In the data rows, zero lies at 4.5, halfway between 4 and 5.
In each game, the first row plays the second. By how much does the first row win? 10 means about a draw, 20 a big win and 0 a big loss. Wins can go round in a circle. Each row has two weighted sums of its numbers, A and B, taken from their middle values. A row wins by its A times the other's B, less its B times the other's A.
[4 5 4 3 3 4 5 4 4 3 3 3 3 5 3 4 3 4]
[4 6 5 2 1 6 3 4 5 5 4 5 3 3 3 3 2 3]: 12
[6 7 8 5 2 9 1 5 8 6 8 8 6 2 6 2 4 5]
[4 5 4 3 3 4 4 4 4 4 3 3 3 4 3 4 3 3]: 7
[5 5 4 3 5 4 6 5 5 5 3 4 4 6 4 6 4 5]
[3 0 3 7 7 0 5 1 3 2 4 4 8 3 7 4 8 6]: 11
[4 5 3 3 5 4 5 4 4 5 3 4 3 5 3 5 4 4]
[4 5 3 4 5 4 5 6 4 5 4 4 4 5 3 4 4 4]: 13
[4 4 3 3 4 3 5 4 3 4 3 3 3 4 3 4 4 3]
[5 6 5 5 5 6 6 7 6 6 6 5 4 7 5 5 4 6]: 10
[5 6 4 4 4 5 5 6 5 5 4 4 4 6 4 5 4 5]
[3 3 3 4 7 2 6 4 2 4 3 3 5 5 4 5 5 4]: 7
[5 5 4 3 4 5 5 5 4 5 3 4 3 5 3 4 3 4]
[5 6 5 5 5 6 5 6 6 6 5 5 4 6 4 5 4 5]: 7
[6 5 8 6 3 8 0 3 7 5 9 8 8 0 7 1 5 4]
[4 4 3 5 7 3 6 5 3 6 4 3 5 6 4 6 5 5]: 9
[5 6 5 4 4 6 5 6 6 6 5 4 4 6 4 5 4 5]
[6 5 5 6 6 5 7 6 5 6 6 5 4 7 5 7 5 6]: 12
[6 7 7 4 2 7 3 6 5 6 5 5 4 3 3 4 2 4]
[5 6 5 4 4 5 5 5 4 5 4 4 3 5 4 5 4 4]: 9
[6 6 5 4 4 5 5 6 4 6 5 4 4 6 4 5 3 5]
[6 5 5 6 6 4 7 6 5 6 5 4 4 7 5 6 5 5]: 4
[3 1 6 9 4 3 1 0 7 1 7 9 9 2 9 2 9 6]
[4 5 4 3 2 5 4 5 4 4 4 4 3 4 3 4 2 3]: 6
[5 6 4 4 4 5 4 6 5 5 5 4 3 5 4 5 3 4]
[4 4 4 4 6 4 6 6 4 5 4 4 4 6 4 6 5 5]: 11
[6 5 5 5 6 6 6 6 6 6 5 4 4 6 5 6 5 5]
[4 3 3 5 6 3 6 4 3 4 3 3 4 5 4 5 5 5]: 16
[6 6 6 4 4 6 5 7 5 7 5 5 4 6 4 6 4 5]
[5 5 4 4 4 4 5 5 4 5 3 3 4 5 4 5 4 4]: 11
[4 6 6 4 4 5 5 6 5 6 5 5 3 5 4 5 3 4]
[3 1 3 7 8 1 6 3 4 3 3 4 7 4 6 5 8 6]: 14
[6 4 5 6 8 4 7 6 4 5 4 4 5 7 5 7 7 6]
[5 6 6 4 5 6 5 6 5 6 6 5 4 6 4 6 4 5]: 4
[5 6 6 4 4 6 5 6 5 6 5 5 4 6 4 6 4 5]
[5 6 5 3 3 6 4 6 5 5 5 5 4 4 3 4 2 4]: 9
[3 4 3 2 4 3 5 4 3 3 3 3 3 4 3 4 4 3]
[5 6 4 3 2 6 4 5 4 5 4 4 3 4 3 3 2 4]: 3
[5 5 5 5 7 4 6 6 5 5 4 4 4 6 4 5 5 5]
[5 6 5 4 5 4 6 6 4 6 4 4 4 6 4 5 4 5]: 15
[4 5 3 3 3 4 5 4 4 4 3 4 3 4 3 5 3 4]
[4 5 3 4 5 4 6 5 4 5 4 4 4 5 4 5 4 5]: 9
[4 4 3 3 3 4 4 4 3 4 3 3 3 4 3 4 4 3]
[5 7 7 5 1 8 1 5 7 5 7 7 5 2 5 2 3 4]: 10
[5 5 4 4 5 5 6 5 4 5 4 4 3 6 4 5 4 5]
[5 5 5 4 6 4 6 6 5 5 4 4 4 6 4 5 4 5]: 2
[6 7 7 5 3 7 3 6 7 7 6 6 4 4 5 5 3 5]
[6 5 8 5 3 8 0 3 7 5 9 8 8 0 7 1 5 4]: 10
[4 4 3 3 4 4 5 4 3 5 2 3 3 5 3 5 4 4]
[3 2 7 9 3 3 0 0 7 1 7 9 9 2 9 2 9 6]: 13
[6 7 7 5 4 7 4 6 7 7 6 6 4 5 5 5 4 5]
[6 7 6 5 3 8 3 6 7 5 7 6 4 4 4 4 3 5]: 9
[5 5 4 4 6 5 6 6 4 6 4 4 4 6 5 6 4 5]
[4 5 4 3 4 5 5 5 4 5 4 4 3 5 3 5 3 4]: 11
[4 4 4 4 6 3 6 5 4 5 4 3 4 6 4 6 5 4]
[4 4 3 3 4 3 5 5 3 4 3 3 3 5 3 4 4 4]: 7
[3 1 6 9 4 3 0 0 7 1 7 9 9 1 9 2 9 6]
[4 5 4 3 4 5 5 5 5 6 4 4 3 5 4 5 4 4]: 13
[3 2 2 4 7 1 6 3 2 2 2 3 5 5 4 4 6 4]
[4 6 5 3 4 6 4 6 5 6 5 4 4 5 4 4 3 5]: 14
[4 3 3 4 5 3 6 4 3 4 3 3 4 5 3 5 5 5]
[5 5 4 4 5 5 6 5 4 5 4 4 4 5 3 6 4 5]: 11
[2 0 4 8 7 1 3 0 4 1 5 6 9 2 8 3 9 6]
[4 5 5 3 3 6 4 5 5 5 5 4 3 5 3 4 3 4]: 8
[7 6 6 5 5 6 5 6 6 7 6 5 5 6 5 6 4 5]
[6 6 6 6 6 6 6 7 6 6 6 5 4 6 5 6 5 5]: 10
[6 6 5 5 5 5 6 6 5 6 5 4 4 6 4 5 4 5]
[6 6 5 4 5 5 6 6 5 6 5 4 4 6 4 5 4 5]: 8
[6 5 8 6 3 8 0 3 7 5 9 8 8 0 7 1 5 4]
[4 4 3 3 3 3 4 4 3 4 3 3 3 4 3 4 3 3]: 2
[6 6 4 4 5 6 5 6 5 6 5 5 4 6 4 5 4 4]
[5 3 3 5 7 2 6 4 2 4 3 3 4 5 4 6 6 5]: 8
[5 6 6 5 4 6 5 6 6 6 6 5 4 5 5 5 3 4]
[4 5 4 4 4 5 5 5 4 5 3 4 3 6 4 5 4 3]: 11
[4 5 4 3 3 5 5 5 4 5 4 4 3 5 4 4 3 3]
[6 6 6 5 4 6 5 7 6 6 6 5 4 5 5 5 4 5]: 7
[6 5 8 5 3 8 0 3 7 4 9 8 8 0 7 1 5 4]
[4 5 4 2 3 5 4 5 3 4 4 3 3 4 3 4 3 4]: 1
[6 6 5 5 6 5 6 6 5 6 5 4 4 6 5 6 4 6]
[6 5 6 6 6 5 6 7 5 6 5 4 4 6 5 6 5 5]: 10
[4 4 3 3 3 4 4 4 3 4 4 3 3 4 3 3 3 3]
[5 4 4 4 5 4 6 4 3 4 4 3 4 6 4 6 5 4]: 13
[6 6 5 5 5 5 5 7 5 6 6 4 4 6 5 6 4 5]
[7 6 7 6 5 6 6 7 5 7 6 5 4 7 5 6 5 5]: 8
[2 0 3 6 7 1 5 2 3 1 3 4 7 4 7 5 8 6]
[4 3 3 4 6 2 6 4 2 3 3 2 4 4 3 5 5 5]: 14
[6 7 7 5 3 8 3 6 7 7 7 7 5 4 5 4 3 5]
[4 5 4 4 3 5 5 6 4 6 4 4 4 5 4 4 3 4]: 17
[5 5 4 5 6 5 6 6 5 6 5 4 4 6 5 6 4 5]
[6 7 6 4 4 7 4 6 6 7 5 6 4 5 4 5 4 6]: 3
[4 5 4 4 4 4 5 4 4 5 4 3 3 5 3 5 4 4]
[5 6 5 4 3 6 4 6 6 6 5 5 4 5 4 4 3 4]: 10
[4 5 4 4 3 5 4 5 4 5 4 4 3 4 3 4 3 4]
[4 3 3 3 5 2 5 3 2 3 3 3 4 5 3 4 5 4]: 19
[6 6 8 6 2 8 0 4 8 5 9 8 7 0 7 2 4 5]
[5 3 4 4 7 3 6 5 4 5 4 3 4 6 4 5 5 5]: 11
[4 5 4 3 4 5 5 4 4 4 3 3 3 5 3 4 3 4]
[4 2 3 6 8 2 6 2 3 2 3 3 6 4 6 6 7 5]: 10
[4 4 2 4 6 3 6 4 3 4 3 3 4 5 3 5 5 4]
[6 7 7 4 2 8 2 6 7 6 7 6 5 4 5 4 3 4]: 9
[6 6 6 5 4 6 5 7 5 6 6 5 4 6 5 6 4 5]
[3 2 3 5 7 2 6 3 3 3 3 3 5 5 4 6 6 5]: 12
[3 1 6 9 3 3 0 0 7 1 7 9 9 1 9 2 9 6]
[4 5 4 3 3 4 5 5 4 4 4 4 3 4 3 4 3 3]: 8
[4 3 3 4 5 3 6 4 2 4 3 3 4 5 3 4 5 4]
[5 4 4 4 6 3 6 5 4 4 3 4 4 6 4 6 5 5]: 12
[4 5 5 3 3 5 4 5 5 5 4 4 3 5 4 4 3 4]
[4 5 4 3 2 5 4 4 4 4 3 4 3 4 3 4 3 3]: 12
[4 4 4 3 3 4 4 4 3 4 3 4 3 4 3 4 3 3]
[4 1 3 7 8 1 6 3 4 3 4 4 7 5 7 6 8 6]: 8
[6 5 8 6 2 8 0 3 7 5 9 8 8 0 7 1 5 4]
[3 5 3 3 3 4 4 4 4 4 4 4 3 4 3 3 3 3]: 11
[6 6 5 5 5 5 6 6 5 6 5 5 4 6 4 6 5 6]
[6 6 6 5 5 6 5 7 6 7 6 5 4 6 4 6 4 5]: 8
[3 2 7 9 3 4 0 1 7 1 7 9 9 2 9 2 9 6]
[4 5 4 3 5 4 5 5 4 5 3 3 4 5 3 5 4 4]: 6
[6 6 5 5 5 5 6 6 5 6 6 5 4 6 4 6 4 5]
[6 6 6 5 5 6 6 7 6 7 6 5 4 6 5 6 4 6]: 14
[2 0 2 7 7 1 5 1 3 1 4 5 8 3 7 4 8 5]
[2 0 5 9 5 2 1 0 6 0 6 8 9 1 9 2 9 6]: 8
[3 5 4 2 3 4 4 4 4 4 3 4 3 3 3 4 2 3]
[4 5 4 3 3 5 4 5 5 5 4 4 3 4 3 4 3 3]: 10
[3 2 7 9 3 4 0 1 7 1 7 9 9 2 9 2 9 6]
[4 5 4 3 3 5 4 5 5 5 4 4 3 4 4 4 2 4]: 13
[4 3 2 4 6 3 6 4 3 4 3 3 4 6 4 5 6 4]
[4 5 4 3 3 5 4 5 4 4 3 4 3 4 3 4 3 4]: 11
[4 3 2 4 6 2 6 3 3 4 3 3 4 6 4 5 6 5]
[3 1 2 6 8 1 6 2 3 2 3 4 7 4 7 5 8 6]: 10
[4 3 2 2 5 3 5 3 2 3 3 3 3 4 3 4 4 3]
[6 5 5 5 7 4 7 5 5 5 5 4 5 7 5 7 6 6]: 18
[4 5 4 4 3 5 4 5 4 5 3 4 3 5 3 4 3 3]
[3 2 7 9 3 4 0 1 7 1 7 9 9 2 9 2 9 6]: 9
[5 4 4 5 7 3 7 5 3 4 3 3 4 6 4 5 5 6]
[4 4 4 3 5 3 6 4 3 4 4 3 4 5 4 5 5 4]: 9
[5 7 6 5 4 6 4 6 6 6 5 5 4 5 4 5 3 4]
[5 5 4 4 4 4 5 5 4 6 4 4 3 5 4 5 3 4]: 10
[6 6 6 5 6 5 5 6 5 6 5 4 4 6 4 6 4 5]
[6 5 4 4 5 5 6 5 5 6 5 4 4 6 4 6 4 4]: 9
[6 6 6 5 5 6 5 6 6 7 5 5 4 6 5 6 4 6]
[5 6 5 4 4 5 5 6 5 6 4 4 4 5 4 5 3 5]: 11
[4 1 3 6 8 1 6 3 3 3 3 3 7 5 6 6 8 6]
[4 3 3 4 7 3 6 4 2 4 3 3 5 5 5 6 6 5]: 10
[2 0 3 7 6 1 4 0 3 0 3 5 8 2 6 3 8 5]
[4 5 4 3 3 5 4 4 5 4 4 4 4 4 3 5 3 3]: 8
[5 6 5 4 4 5 5 6 5 6 4 4 4 5 4 6 3 4]
[5 7 6 5 3 7 3 7 6 6 6 6 4 5 5 4 3 5]: 9
[4 5 4 3 2 5 4 4 4 5 4 4 3 4 4 3 2 3]
[2 0 2 6 7 1 4 1 3 1 3 4 7 2 6 4 8 5]: 13
[6 5 8 6 3 8 0 3 7 5 9 8 8 0 7 1 5 4]
[2 0 4 9 6 2 2 0 5 1 5 7 9 2 9 3 9 6]: 12
[5 5 5 4 5 5 6 6 5 5 5 4 4 6 4 5 4 4]
[3 4 3 4 5 3 6 5 3 4 3 3 4 5 3 5 4 4]: 9
[4 5 4 4 4 4 5 5 4 4 4 4 3 5 3 5 3 3]
[6 6 6 5 5 6 5 6 6 7 6 5 4 6 5 6 4 5]: 11
[5 5 5 4 4 5 5 6 5 5 5 4 3 5 4 5 3 4]
[4 4 4 3 4 3 5 5 3 3 2 3 4 5 3 4 4 3]: 12
[5 5 5 4 4 5 5 5 4 5 4 4 4 6 4 5 3 5]
[3 4 3 3 4 3 5 3 3 3 3 3 3 4 3 3 4 3]: 14
[4 4 3 3 4 4 5 4 2 4 3 3 3 4 3 4 3 3]
[3 2 7 9 3 3 0 1 7 1 7 9 9 2 9 2 9 6]: 15
[5 6 5 4 4 6 5 6 5 6 5 4 3 6 4 5 4 5]
[6 7 6 5 3 7 4 6 7 6 6 5 4 5 4 5 3 4]: 10
[3 1 2 4 6 2 6 2 2 2 2 3 5 4 4 4 6 4]
[5 4 3 5 7 3 6 5 3 5 3 3 4 5 4 5 5 5]: 9
[3 2 2 3 5 2 4 2 2 1 2 3 4 4 3 3 5 3]
[6 6 6 5 4 6 5 6 6 7 6 5 4 6 5 6 4 5]: 7
[5 5 4 4 6 4 5 6 4 5 3 4 4 6 4 5 4 5]
[2 0 4 8 5 1 2 0 5 0 5 7 9 1 8 2 9 6]: 6
[4 5 3 3 3 5 4 4 3 5 3 4 3 4 3 4 3 3]
[4 6 4 2 2 6 3 5 5 5 5 5 3 4 3 4 2 3]: 16
[5 5 4 4 6 4 7 6 4 5 4 4 4 7 5 7 5 5]
[3 5 3 3 4 4 5 4 3 4 3 3 3 4 3 4 3 3]: 11
[6 5 6 6 5 6 6 6 6 6 5 5 4 7 5 6 4 5]
[3 4 3 3 4 4 5 5 3 5 4 3 3 4 3 4 3 4]: 17
[5 4 4 4 5 4 6 5 4 5 3 3 4 5 4 5 4 4]
[3 2 6 9 3 3 0 0 7 1 7 9 9 2 9 2 9 6]: 8
[4 2 3 5 8 2 7 4 2 3 3 3 5 6 5 6 6 5]
[4 5 4 3 2 5 4 5 4 4 4 3 3 4 3 4 3 4]: 13
[5 4 3 4 6 3 6 5 4 4 3 3 4 5 3 5 5 4]
[6 6 6 5 5 6 5 7 6 6 6 5 4 6 5 7 4 6]: 12
[6 7 6 5 4 6 5 6 6 6 6 5 4 5 4 6 4 5]
[5 5 4 5 6 4 6 6 4 5 4 4 4 5 4 6 4 5]: 11
[3 3 2 3 5 3 5 4 2 3 3 3 4 4 3 4 5 4]
[6 6 5 5 6 5 6 6 5 6 5 5 4 7 5 6 5 6]: 12
[3 1 6 9 4 3 1 0 7 1 7 9 9 1 9 2 9 6]
[4 4 3 3 5 3 5 4 3 4 3 4 3 5 3 4 4 4]: 6
[3 1 2 6 7 1 6 2 3 1 3 3 6 3 6 4 7 5]
[6 7 7 5 4 7 4 6 7 7 7 6 4 5 5 5 4 5]: 6
[2 0 2 5 6 1 4 0 1 1 3 3 6 3 5 3 7 4]
[4 5 4 4 6 4 7 5 4 5 4 3 4 6 4 6 5 5]: 11
[4 1 3 7 8 1 6 3 4 3 4 4 7 5 6 6 8 6]
[4 5 3 4 5 4 5 5 4 5 4 4 4 5 3 5 4 4]: 9
[3 4 4 3 3 4 5 4 3 4 3 3 3 5 3 4 3 3]
[4 5 4 3 2 6 3 4 5 5 4 4 3 3 2 3 2 3]: 15
[5 7 7 4 3 6 4 6 6 6 6 6 4 4 5 4 3 5]
[3 0 3 6 8 1 5 1 3 2 3 4 7 4 6 4 8 5]: 7
[4 2 3 5 8 2 7 3 3 3 3 3 6 5 5 5 7 5]
[6 5 5 5 6 5 7 6 5 6 6 5 4 7 5 7 5 6]: 12
[3 1 6 9 4 3 1 0 6 1 7 9 9 1 9 2 9 6]
[4 5 4 3 3 5 4 4 3 5 3 4 3 4 2 3 3 4]: 8
[6 6 5 5 4 6 5 7 6 7 5 5 4 6 5 6 4 5]
[6 5 8 6 3 8 0 3 7 5 9 8 8 0 7 1 5 4]: 9
[5 6 5 3 3 5 5 5 5 5 4 4 3 5 3 5 3 4]
[4 4 4 3 4 4 5 5 3 4 3 3 3 5 3 4 3 4]: 6
[4 6 4 3 4 5 5 4 4 6 4 4 3 5 4 5 4 4]
[4 5 4 3 3 5 4 5 4 5 4 4 3 4 3 4 3 4]: 11
[6 5 5 5 6 5 6 6 5 6 5 4 4 6 4 6 5 5]
[4 5 4 3 3 5 4 5 4 5 4 4 3 4 3 4 3 4]: 9
[6 5 8 6 3 8 0 3 7 5 9 8 8 0 7 1 5 4]
[4 5 3 3 4 4 5 4 3 4 4 3 3 5 3 4 3 4]: 6
[5 5 4 4 5 4 6 5 4 6 4 3 4 6 4 5 4 4]
[7 6 6 5 5 6 6 7 6 7 5 5 4 6 5 6 5 5]: 6
[4 5 4 3 3 5 4 4 3 4 3 4 3 4 3 3 3 4]
[4 6 5 3 2 6 3 5 5 5 5 4 3 4 3 4 2 3]: 17
[4 2 3 5 7 2 6 3 2 3 3 3 5 5 4 5 6 4]
[4 5 3 3 3 4 4 5 4 4 3 3 3 4 3 3 3 4]: 6
[6 6 5 5 5 6 5 6 6 6 5 5 4 6 4 5 3 5]
[4 4 4 4 6 4 6 5 4 5 4 3 4 6 4 6 5 5]: 9
[4 4 3 4 6 3 6 4 4 4 3 3 4 5 3 5 5 5]
[3 0 3 8 8 1 5 1 4 1 4 5 8 3 7 4 9 6]: 14
[4 4 4 4 6 3 7 5 4 4 3 3 4 6 4 6 5 5]
[3 2 3 4 7 2 7 3 3 4 3 3 5 5 4 5 6 4]: 7
[5 6 4 3 3 5 4 6 4 5 4 4 3 5 3 4 3 4]
[6 5 8 6 3 8 0 3 7 5 9 8 8 0 7 1 5 4]: 12
[4 5 4 3 4 5 5 5 4 5 4 4 3 5 4 5 3 4]
[6 7 6 5 5 6 5 7 6 6 6 5 4 6 5 6 4 5]: 7
[4 5 4 4 5 4 5 5 4 5 4 3 3 5 3 5 4 4]
[4 6 5 4 4 5 5 6 5 6 5 4 4 6 5 6 3 5]: 8
[6 5 8 6 3 8 0 3 7 5 9 8 8 0 7 1 5 4]
[5 4 4 5 7 4 7 5 4 6 5 4 5 6 5 7 6 6]: 12
[6 6 6 5 5 6 5 7 6 7 6 5 4 6 5 6 5 6]
[4 5 3 3 2 5 4 5 3 4 4 4 3 4 3 3 3 4]: 17
[6 7 7 5 3 8 3 6 7 6 7 6 5 5 5 4 3 5]
[5 5 4 6 6 4 7 5 4 6 4 4 4 6 4 6 5 5]: 10
[5 6 5 4 3 6 5 6 6 6 5 4 4 5 4 5 3 4]
[5 6 5 4 4 5 4 5 4 5 4 4 3 5 3 4 3 4]: 12
[3 1 6 9 4 3 1 0 7 1 7 9 9 2 9 2 9 6]
[4 3 3 4 5 3 6 4 2 3 3 3 4 4 3 4 4 4]: 8
[5 6 5 5 4 6 5 6 6 6 5 5 4 6 4 5 3 5]
[4 5 4 4 5 4 5 5 4 5 4 3 4 5 3 4 4 4]: 8
[6 6 6 5 4 6 5 6 6 6 6 5 4 6 5 6 4 5]
[5 7 6 4 2 7 3 5 6 6 6 5 4 4 4 4 3 4]: 11
[5 4 4 4 6 4 6 5 4 5 4 3 4 6 4 5 4 4]
[6 5 5 6 7 5 6 6 6 6 5 4 4 6 5 6 5 6]: 9
[6 7 8 5 2 8 2 5 8 6 8 7 5 3 6 3 3 4]
[4 5 4 4 4 5 5 6 4 6 3 4 4 6 4 5 4 5]: 13
[5 4 4 5 7 4 7 5 4 5 5 4 4 7 5 6 6 5]
[3 1 3 6 7 1 5 1 3 2 3 3 7 4 6 5 7 5]: 10
[5 6 5 4 5 5 5 6 5 6 5 4 4 6 4 6 4 5]
[4 6 5 4 3 6 4 5 4 6 4 4 3 5 4 4 3 4]: 11
